0: array([-1.5, -0.7, -0.4, -0.2,  1.1, -0.6,  1.4,  0.7, -0.8,  1.1,  1.3, -1.0, -0.4, -0.2,  1.5,  0.4,  0.5,  0.3, -0.4,  0.4, -0.2,  0.4, -1.3, -0.9, -0.1])
1: array([ 0.9, -1.4,  1.3, -0.1, -0.3,  1.5, -3.2,  0.5,  0.2,  1.2, -1.0,  0.3,  0.4,  1.2, -1.1,  0.8,  0.7,  2.2,  0.0,  0.5, -1.5, -0.7,  1.2,  1.3, -2.2])
2: array([-1.2, -1.9,  0.2, -0.1,  0.5, -2.1,  1.1,  0.4,  0.2,  0.5,  1.4,  0.1,  1.4, -0.1,  1.4,  1.2,  1.0,  1.7,  0.5,  1.6,  0.2, -0.3, -0.5, -0.3, -2.0])
3: array([ 0.2,  0.7, -0.2, -0.8,  0.1,  0.2,  0.9,  0.9,  0.4, -0.3, -0.6, -1.1, -0.5,  1.4, -0.2,  1.0, -0.5,  0.4, -0.2, -0.7,  0.0,  0.2, -0.7,  0.0,  0.2])
4: array([ 1.1,  1.1, -0.1, -0.9,  0.3,  0.6, -0.1, -1.9,  0.4,  0.3, -0.1, -1.3, -0.4, -0.2, -0.5,  0.8, -0.9,  0.5,  0.5, -0.8,  0.6,  1.0,  0.5,  1.1,  0.8])
5: array([-0.6, -1.1,  0.0,  0.0, -0.9, -0.9,  0.3,  0.2,  0.2, -0.7, -1.4, -0.3,  1.3,  0.3, -0.2, -1.0, -0.1, -0.3,  0.6, -0.2, -0.2, -1.0,  0.6,  0.4,  0.6])
6: array([ 2.2,  1.7,  0.5,  0.1, -0.4,  2.0, -1.8, -1.4,  1.1, -1.3, -0.5,  0.6, -0.5, -0.1, -1.3, -0.2, -1.0, -0.9, -0.4, -0.5,  0.9,  0.7,  1.2,  0.8,  1.3])
7: array([ 0.8,  0.1,  0.2, -0.6,  0.7,  1.3, -1.8, -0.4,  0.2,  0.1, -1.9, -1.2, -1.0,  1.0, -1.1, -0.3, -1.5,  0.9,  0.1, -1.2, -0.5, -0.1, -0.8,  1.4,  0.7])
8: array([-0.5, -0.8,  1.3, -0.8, -0.1,  0.8, -0.3,  0.6,  0.5, -1.1, -1.4,  0.7,  1.4,  0.7,  0.5, -2.3, -0.1,  0.2, -0.1, -1.6,  0.1,  0.4,  0.0, -0.3,  1.7])
9: array([ 0.7,  0.0, -1.5,  1.9, -1.4, -0.4, -0.8,  1.4, -0.2,  0.6, -0.4,  0.3, -1.3,  0.7, -0.9,  1.0, -0.5, -0.8, -0.5,  1.5, -1.2, -1.6,  1.2,  0.2, -2.2])
10: array([ 0.1,  0.5,  1.0,  1.0, -0.9,  0.1,  0.8,  1.0,  0.1, -0.5,  0.4,  1.2,  0.2,  1.4,  0.1, -0.1,  1.0, -0.7, -0.8,  0.1, -0.3,  0.5, -0.8, -1.2,  0.1])
11: array([ 0.9, -0.4,  0.1,  0.3, -1.9, -0.2, -0.4, -0.4,  1.2, -0.4,  1.6,  1.5, -0.2, -1.1, -0.5, -0.2,  1.7, -0.8, -0.6,  0.3,  0.1,  0.7, -0.1, -1.2,  1.4])
12: array([-0.9,  1.7, -0.8, -1.0, -0.8, -1.9,  1.7, -1.0,  1.0,  0.2,  1.1,  0.3, -0.1, -1.4, -0.8,  1.2,  0.6,  2.1,  0.4,  0.4,  0.4, -0.2,  0.6, -1.1, -0.5])
13: array([ 1.7,  2.8,  2.1,  1.5, -0.2,  1.5, -1.8, -0.7,  1.6,  0.7,  0.8,  0.4, -0.4,  0.9, -1.4,  0.9,  0.7, -0.1, -1.0,  0.5,  0.1, -1.1,  0.5, -0.6,  0.0])
14: array([ 1.3,  0.1,  0.1,  0.2, -1.0,  0.2, -0.6,  0.5,  1.9,  1.2, -0.2, -1.0, -0.5,  1.0,  0.6,  0.8, -0.6,  0.2, -1.1, -0.5,  0.0,  1.2,  0.0,  1.0,  0.7])
15: array([ 0.7,  0.9,  0.6,  0.8,  0.0,  0.3, -1.0,  1.0, -0.8,  0.6,  0.6,  1.8, -1.5,  0.3, -0.1,  0.1,  0.1, -0.6, -0.2,  0.0, -0.4,  0.4, -0.5, -0.7, -1.0])
16: array([-0.4,  0.3, -0.6, -0.5,  0.7,  0.5,  1.1,  0.4, -0.8,  0.5,  0.4, -0.9, -1.2, -0.5,  0.6,  0.1, -0.1, -1.9,  0.3, -0.5, -0.4, -0.1, -0.5, -0.7,  0.7])
17: array([ 0.4,  0.6,  0.1,  0.9, -0.4, -0.1, -0.6,  0.5, -0.7,  0.5,  0.5,  1.4, -1.3,  0.0,  0.3, -0.3, -0.1, -0.7, -0.3, -0.3, -0.3,  0.7, -0.3, -0.5, -0.2])
18: array([ 1.7,  1.2,  1.1, -0.4, -0.4,  2.2, -1.8, -1.7,  1.2, -1.7, -0.4,  1.1,  0.4, -0.5, -1.2, -0.2, -0.7, -0.8, -0.3, -0.2,  0.9,  0.4,  2.1,  1.1,  0.7])
19: array([ 1.8,  1.5, -0.5, -0.5,  0.9, -2.1, -0.1,  1.0, -0.6,  0.5, -1.4,  1.3,  0.5, -0.7, -0.9,  1.5, -1.2,  0.6,  2.2,  0.8, -0.3, -0.6, -1.0,  0.9, -3.9])
20: array([-0.9, -2.8, -2.2, -0.4, -0.4, -1.3,  1.4,  2.3, -0.9,  0.2, -0.5, -1.3, -0.3,  0.5,  2.1, -0.2, -0.9, -0.7,  0.0, -0.6, -0.3,  0.3,  0.3,  1.1,  0.0])
21: array([ 2.3,  1.1,  0.4, -1.1,  0.1,  1.0, -1.5, -0.9,  0.1,  0.1, -1.4,  0.5, -0.7, -0.3, -1.1,  0.3, -0.9, -0.4,  1.0, -1.6, -0.2,  1.5, -0.2,  1.8,  0.4])
22: array([ 1.9,  1.9,  0.1, -0.1,  1.2, -1.8, -0.8,  0.7, -0.5,  0.8, -1.4,  0.9,  0.5, -0.4, -1.3,  1.4, -1.0,  0.8,  2.2,  0.7, -0.3, -1.4, -0.8,  1.0, -3.7])
23: array([-0.7, -0.1, -1.1,  0.1, -1.2, -0.5,  1.9,  0.1,  1.2, -0.4,  0.9, -0.1,  0.1, -1.2,  1.4,  0.1, -0.5, -2.0, -1.2,  0.7,  0.4,  0.6,  1.6,  0.0,  0.6])
24: array([ 0.2,  2.6,  0.6, -0.8,  1.3,  3.5,  0.0, -1.7, -0.8, -0.7, -1.0, -1.3, -0.1, -0.5, -1.3, -0.4, -0.2, -1.5, -0.4, -0.8,  0.0,  0.3,  0.2,  0.1,  1.2])
25: array([-0.4, -0.2, -1.3,  1.1, -2.2, -0.2,  1.7,  1.8,  0.2, -0.7,  1.3,  1.3, -1.4,  0.4,  1.4, -1.6,  1.0, -2.4, -1.4, -1.0,  0.3,  2.0, -0.8, -2.7,  2.8])
26: array([-0.7, -0.6,  1.5, -0.9,  0.0,  0.4, -0.2,  0.4,  0.5, -0.7, -0.7,  0.7,  1.5,  0.4,  0.7, -2.3,  0.4,  0.4,  0.0, -1.8,  0.5,  0.4, -0.1, -0.7,  2.2])
27: array([-0.4, -0.7, -0.6, -1.6,  2.4,  1.4, -0.5,  1.4, -1.9, -0.5, -0.1,  0.2, -2.0,  0.3,  0.7,  0.0, -1.9,  0.0, -0.1, -0.9, -0.2, -0.4, -0.1,  0.7, -0.7])
28: array([ 0.2,  0.4, -1.8,  1.2, -0.8, -0.7, -0.1,  1.3, -0.5, -0.4, -0.1,  0.8, -1.7,  0.2, -0.8,  0.9, -1.1, -1.3, -0.2,  1.2, -0.5, -2.6,  1.3, -0.4, -1.5])
29: array([ 0.1, -1.3, -0.9,  1.8, -1.2, -2.3,  0.4,  0.5,  0.0,  1.6, -0.7, -0.9,  1.8,  0.7,  1.5, -1.5,  1.2,  1.6,  0.4, -0.2,  0.5,  2.5, -2.3,  0.5, -0.1])
30: array([-0.1,  1.3,  1.3,  1.5,  0.0, -0.8,  0.6, -0.5,  0.4,  0.9,  0.7,  0.7,  0.7,  0.6, -0.2,  0.2,  1.1,  0.9, -0.1,  0.8,  0.3,  0.6, -1.9, -1.3, -0.4])
31: array([-0.8,  1.5, -0.9, -1.2, -0.9, -1.5,  1.4, -1.1,  1.2,  0.2,  1.3,  0.2, -0.5, -1.5, -0.9,  1.4,  0.4,  1.9,  0.1,  0.4,  0.3, -0.4,  1.1, -1.0, -0.1])

array([-1.1,  0.5,  1.9, -0.2,  2.5, -0.2, -0.7, -2.3, -0.4, -0.5,  1.4,  0.8,  1.1, -1.6, -0.5, -0.6,  0.5,  1.2,  0.8,  0.6,  1.7, -1.2, -0.4, -0.5,  0.2]) 30 12 4 26 31
array([ 1.0,  1.1,  0.5, -0.8, -0.1,  2.0, -1.6,  0.4,  0.9, -0.8, -1.8, -1.2,  0.3,  1.1, -2.1,  0.5, -0.1,  0.1,  0.1, -0.6, -0.2, -1.7,  0.7,  0.3,  0.4]) 7 3 6 18 4
array([-0.2, -1.1,  0.9,  0.3, -0.9,  0.6, -1.7, -1.0, -0.1,  0.0,  0.7,  0.7, -0.1, -0.6, -1.0, -0.5,  1.8, -0.3,  0.1,  0.2, -0.7, -0.9,  1.0, -0.7,  0.9]) 11 17 5 15 10
array([-1.0,  0.0,  0.9,  0.4,  0.2,  1.4,  0.1, -0.5, -1.4, -1.6, -1.9,  0.0,  1.3,  1.1, -0.8, -1.5, -0.1, -1.1,  0.8, -0.5, -0.3, -1.8,  1.8,  0.3,  0.1]) 5 8 26 24 18
array([-0.3,  0.1,  1.0, -0.5,  0.9, -0.5, -1.5, -0.8,  0.5,  1.2,  0.8, -0.5,  0.6, -0.9, -0.4, -0.3,  1.3,  2.5,  0.4,  0.2,  0.2, -0.4, -0.7,  0.1, -0.3]) 30 4 2 12 0
array([ 0.0,  0.1, -2.1,  0.7, -0.6, -1.1,  0.0,  1.1, -0.6, -0.4, -0.2,  0.3, -1.6, -0.1, -0.8,  0.9, -1.1, -0.7,  0.2,  0.9, -0.4, -2.6,  1.1, -0.3, -1.3]) 28 9 17 15 5
array([ 1.0,  0.5, -0.5,  0.4,  0.5, -0.5, -0.6, -1.8, -0.5,  1.8,  0.9, -1.2,  0.5, -1.5,  0.5, -0.3,  0.9,  1.0,  0.7, -0.3,  0.9,  1.9, -0.6,  1.2, -0.3]) 4 30 17 14 0
array([-0.5,  1.2,  0.0, -0.2,  0.1, -0.5,  0.7, -0.6,  0.5, -0.2, -0.2, -0.4,  0.1, -0.4, -0.9,  0.2, -0.5,  0.7, -0.4,  0.3,  0.1, -1.0, -0.8, -0.6,  0.2]) 3 12 30 31 5
array([ 0.3,  0.3, -1.3,  0.1, -1.0, -0.6,  1.0,  1.3,  0.1, -0.9, -0.2,  0.0, -0.5,  1.0, -0.3,  0.4, -0.1,  0.5,  0.2,  0.1,  0.1, -0.3, -0.2, -1.4, -0.1]) 3 10 17 5 16
array([ 0.8, -0.3,  0.5, -0.1,  0.3,  1.3, -1.8,  0.7,  1.6,  0.5,  0.8,  0.7, -0.5,  0.0,  0.9, -0.2, -0.6,  0.4, -1.4,  0.2,  0.6,  1.1,  0.5, -0.2,  0.6]) 14 17 15 11 6
array([-0.8, -1.3, -1.3, -1.4,  2.3,  0.7, -0.4,  1.3, -2.3, -0.1,  0.0,  0.2, -2.1, -0.1,  0.8,  0.1, -1.8,  0.4,  0.1, -0.7, -0.5, -0.2, -0.2,  0.8, -1.1]) 27 16 0 20 3
array([ 1.7,  0.6,  0.1, -0.9, -0.1,  0.2, -0.9, -0.8,  0.1,  1.0, -0.8,  0.2, -0.2, -0.6, -0.4,  0.4, -0.2,  0.4,  0.9, -1.0, -0.3,  2.2, -0.4,  1.8, -0.4]) 21 4 14 7 17
array([-0.9, -1.6,  0.4,  0.1,  0.1, -2.8,  1.4,  0.6,  0.6,  0.6,  2.3,  0.8,  1.1, -0.3,  1.6,  1.2,  1.4,  1.1,  0.6,  1.5,  0.4, -0.1, -0.5, -1.1, -1.6]) 2 0 30 12 31
array([-1.3, -2.8,  0.8,  1.2,  0.0, -0.8, -0.2, -0.5,  0.0,  0.1,  0.5, -0.9,  1.2,  0.9,  1.2, -0.9,  0.6,  1.0, -0.5,  0.4,  0.1, -0.1,  0.0,  0.6,  0.8]) 5 0 2 26 8
array([ 0.2, -0.9, -1.5,  1.5, -1.2, -1.8,  0.7,  0.8,  0.1,  1.3, -0.8, -1.3,  1.4,  0.9,  1.3, -1.0,  0.8,  1.5,  0.1, -0.2,  0.4,  2.7, -2.1,  0.4, -0.1]) 29 0 14 30 20
array([ 0.8,  0.6,  1.1,  1.2, -1.0,  0.7, -0.2,  0.8,  0.3, -0.4, -0.3,  0.9,  0.3,  1.4, -0.4, -0.6,  1.0, -0.5, -0.7, -0.4, -0.3,  0.9, -1.1, -0.7,  0.5]) 10 17 15 30 11
array([ 1.1,  1.2,  0.7, -1.3,  0.8,  1.3, -0.6, -0.6,  0.7,  0.4,  1.3,  0.6, -0.3, -0.9, -0.3,  1.1,  0.4,  0.8, -0.1,  0.2,  0.1,  1.2,  0.1, -0.3, -0.6]) 4 15 17 3 21
array([-1.1, -0.3,  0.4, -1.2,  0.6, -0.2,  0.6,  0.6, -0.4,  1.4,  1.4,  1.0, -1.1, -0.6,  0.4,  1.0,  0.6,  0.6, -0.6,  0.2, -1.1,  0.5, -1.1, -0.8, -0.9]) 0 17 15 16 30
